In the data rows, the value 128 means zero.
Here are some points:
[125 109 122 104 125 105 129 103 126 105 129 107 124 106 130 105 128 105 130 107 127 111 130]
[137 178 123 158 134 154 134 153 118 154 131 154 110 146 138 146 125 141 127 156 125 158 138]
[141 144 126 133 128 134 132 132 122 129 132 130 113 125 136 129 126 123 127 136 125 137 137]
[178  97 169 139 148 151 138 146 155 130 153 124 166 131 143 132 150 135 150 121 153 120 143]
[139 126 137 134 136 139 132 136 135 135 136 132 140 132 136 131 135 132 136 129 135 128 136]
[128 116 119 105 118 107 126 112 112 105 130 103 109 104 135 107 124 102 126 123 118 118 131]
[120 255 127 236 154 228 142 238 124 238 127 231 123 220 129 219 122 215 123 217 125 215 130]
[103 144 121 146 133 148 130 147 136 152 125 152 147 152 121 149 135 157 134 136 133 144 125]
[125 170 126 153 134 153 136 161 118 155 128 149 116 146 137 146 125 142 128 157 122 153 133]
[141 108 120 104 116 104 124 102 115 102 128 103 107 101 133 103 121  98 122 114 120 115 131]
[124 103 124 101 125 100 127 100 127 102 127 103 126 104 128 105 127 105 127 106 127 107 127]
[131 132 120 119 121 121 126 120 116 121 128 123 110 120 134 122 122 118 123 133 122 133 131]
[138 123 125 110 129 110 134 110 130 107 134 110 119 109 143 108 133 105 132 118 133 117 137]
[154 113 130 107 121 107 128 104 118 104 132 105 110 102 137 105 125  99 126 117 124 116 136]
[102 218 136 201 165 192 147 205 132 206 123 199 145 189 129 185 129 191 129 176 136 175 130]
[132 187 131 183 138 180 142 182 133 182 129 182 125 173 134 171 129 168 127 172 129 169 134]
[205 183 192 241 169 255 166 243 189 229 174 228 176 233 145 221 174 216 181 201 176 211 161]
[158 124 133 117 130 118 137 112 125 110 141 111 116 108 148 110 133 104 134 123 132 124 145]
[161 104 139 105 120 103 127  98 119  98 132  99 114  99 136 103 127 100 130 115 124 117 134]
[126 110 121 104 124 103 128 103 123 104 130 104 121 105 132 106 127 104 128 112 126 111 131]
[129 111 119 105 121 104 126 105 119 104 128 106 113 103 133 106 124 102 124 114 123 114 131]
[145 173 126 159 131 156 138 154 119 155 131 154 110 148 140 149 126 142 128 160 125 160 138]
[ 98  94 113  96 116  96 114  98 123 101 116 101 129 105 114 104 121 110 121  99 119  99 113]
[152  76 139  88 113  93 115  92 126  94 122  93 133  96 115  96 125  96 122  91 125  88 119]
[208 159 183 186 175 192 178 187 177 183 176 183 155 180 163 172 165 161 167 165 163 168 167]
[134 114 121 106 121 107 127 104 118 105 130 107 111 104 135 106 124 101 125 117 123 117 134]
12 more points follow, each with its number after it:
[ 60 168 110 164 122 157 110 166 129 169 103 172 143 178  97 172 118 185 114 154 118 153 102] 0
[121 118 110 107 117 108 118 105 116 103 125 106 106 103 128 107 117 103 119 118 117 113 128] 1
[119 105 120 101 121 102 125 102 122 103 126 104 121 104 128 105 125 104 125 108 124 109 127] 2
[132 113 128 106 130 106 135 105 130 106 134 108 128 106 139 106 134 105 133 113 133 114 138] 3
[121 178 121 163 132 156 128 158 120 158 125 157 118 153 129 155 124 152 124 159 123 159 128] 4
[152 100 128 100 121 100 127  97 119 100 127 100 120 100 129 102 126 101 125 105 123 108 130] 5
[169  97 141 103 121 103 127  99 123  99 130 100 118  99 133 100 126  98 127 107 126 108 132] 6
[ 76  72 115  82 120  85 119  92 134  97 114  95 150 103 106 106 127 111 123  83 134  85 108] 7
[113 211 128 208 144 203 142 205 131 210 123 203 134 197 125 194 127 196 127 187 129 187 123] 8
[135 134 121 119 122 119 128 117 118 116 130 120 109 117 136 118 124 112 125 129 122 131 134] 9
[146 147 131 139 132 139 139 136 129 136 140 137 120 134 145 136 134 130 136 146 134 147 144] 10
[138 114 122 106 123 106 129 104 121 103 129 108 117 104 137 106 126 101 127 116 126 117 134] 11
Which two of these numbered points are nearest to each point below by angle, seen from the average point of the first points? Their numbers follow each, nearest first.
[132 165 122 146 125 140 130 137 117 136 130 136 111 133 136 136 124 128 126 145 124 146 134] > 4 8
[189 130 171 154 163 159 162 155 164 150 165 150 155 150 155 146 159 142 166 142 159 146 161] > 10 8
[121 246 145 236 166 237 153 238 124 242 131 240 129 237 142 241 131 239 126 246 127 243 132] > 8 4
[199  65 177  94 123  94 122  89 141  90 134  90 151  95 125  95 135 101 135  86 136  87 126] > 6 5
[152  83 150 104 141 102 136  96 154  97 142  98 161 103 135 102 147 110 145  92 147  93 135] > 3 6
[ 78  98 111 104 119 106 113 113 128 116 111 114 143 120 104 120 122 130 119 106 122 106 106] > 7 2
[121 132 117 118 121 116 126 116 118 114 126 115 115 114 130 116 124 113 125 122 123 122 129] > 1 9
[138 105 135 106 136 108 136 106 137 103 137 103 139 105 138 105 139 108 139 107 139 106 138] > 3 5
[ 91 149 117 153 128 151 122 154 131 157 117 155 138 161 117 157 123 169 126 151 125 149 117] > 0 4
[ 61  72 108  81 122  81 114  89 136  92 110  95 153 103  99 101 123 112 119  79 124  80 103] > 7 2
[152 146 171 191 165 211 152 198 189 195 155 194 189 200 153 196 160 204 171 175 169 171 142] > 8 4
[110  94 120  95 122  95 121  98 124 100 124 100 127 102 122 103 127 105 124 101 124 103 123] > 2 7
[188 104 159 114 123 120 130 104 135 100 142 104 130 102 141 103 135 101 137 110 136 111 140] > 6 5
[137 117 120 108 121 108 128 105 117 105 132 107 110 105 138 106 123 101 127 118 123 119 133] > 11 1
[123 116 113 105 117 108 123 105 116 106 123 108 110 106 129 106 121 103 121 116 120 115 129] > 1 2
[149  87 138 100 128  95 129  95 144  99 135  98 146 103 129 100 139 104 139  95 141  96 131] > 3 5
[ 67  71 114  82 125  84 116  90 138  96 113  95 157 104 103 102 128 115 124  80 128  81 105] > 7 2
[134 142 137 166 146 159 137 162 144 156 135 147 148 163 139 149 136 175 155 156 140 146 143] > 8 4
[ 77 153 114 142 134 141 122 147 135 152 110 150 154 152 107 147 128 155 126 133 131 127 115] > 0 4
[113 142 123 143 136 141 131 145 132 144 121 145 134 143 118 141 125 141 126 133 130 131 122] > 0 4
[140  79 152 106 146 106 139 107 156  97 147  94 173 103 135 104 151 111 151  93 148  90 134] > 3 7
[ 78 255 118 255 157 255 123 255 121 255 110 255 134 255 108 255 118 255 117 255 120 255 109] > 8 4
[ 82  94 121 103 132 104 119 111 139 120 118 114 151 120 107 117 130 131 130 107 123 100 111] > 7 2
[158 108 129 106 119 106 128 102 120 102 131 104 112 101 135 104 125  99 126 113 124 114 134] > 5 6
[135 137 122 122 122 119 130 117 118 117 131 117 109 115 137 117 125 111 125 128 123 129 135] > 9 1
[ 71 163 121 155 154 149 131 165 142 167 116 160 161 161 107 155 131 166 132 134 135 130 114] > 0 8
[182 104 182 166 171 178 148 174 176 162 158 163 198 169 149 169 170 171 166 142 179 152 154] > 8 10
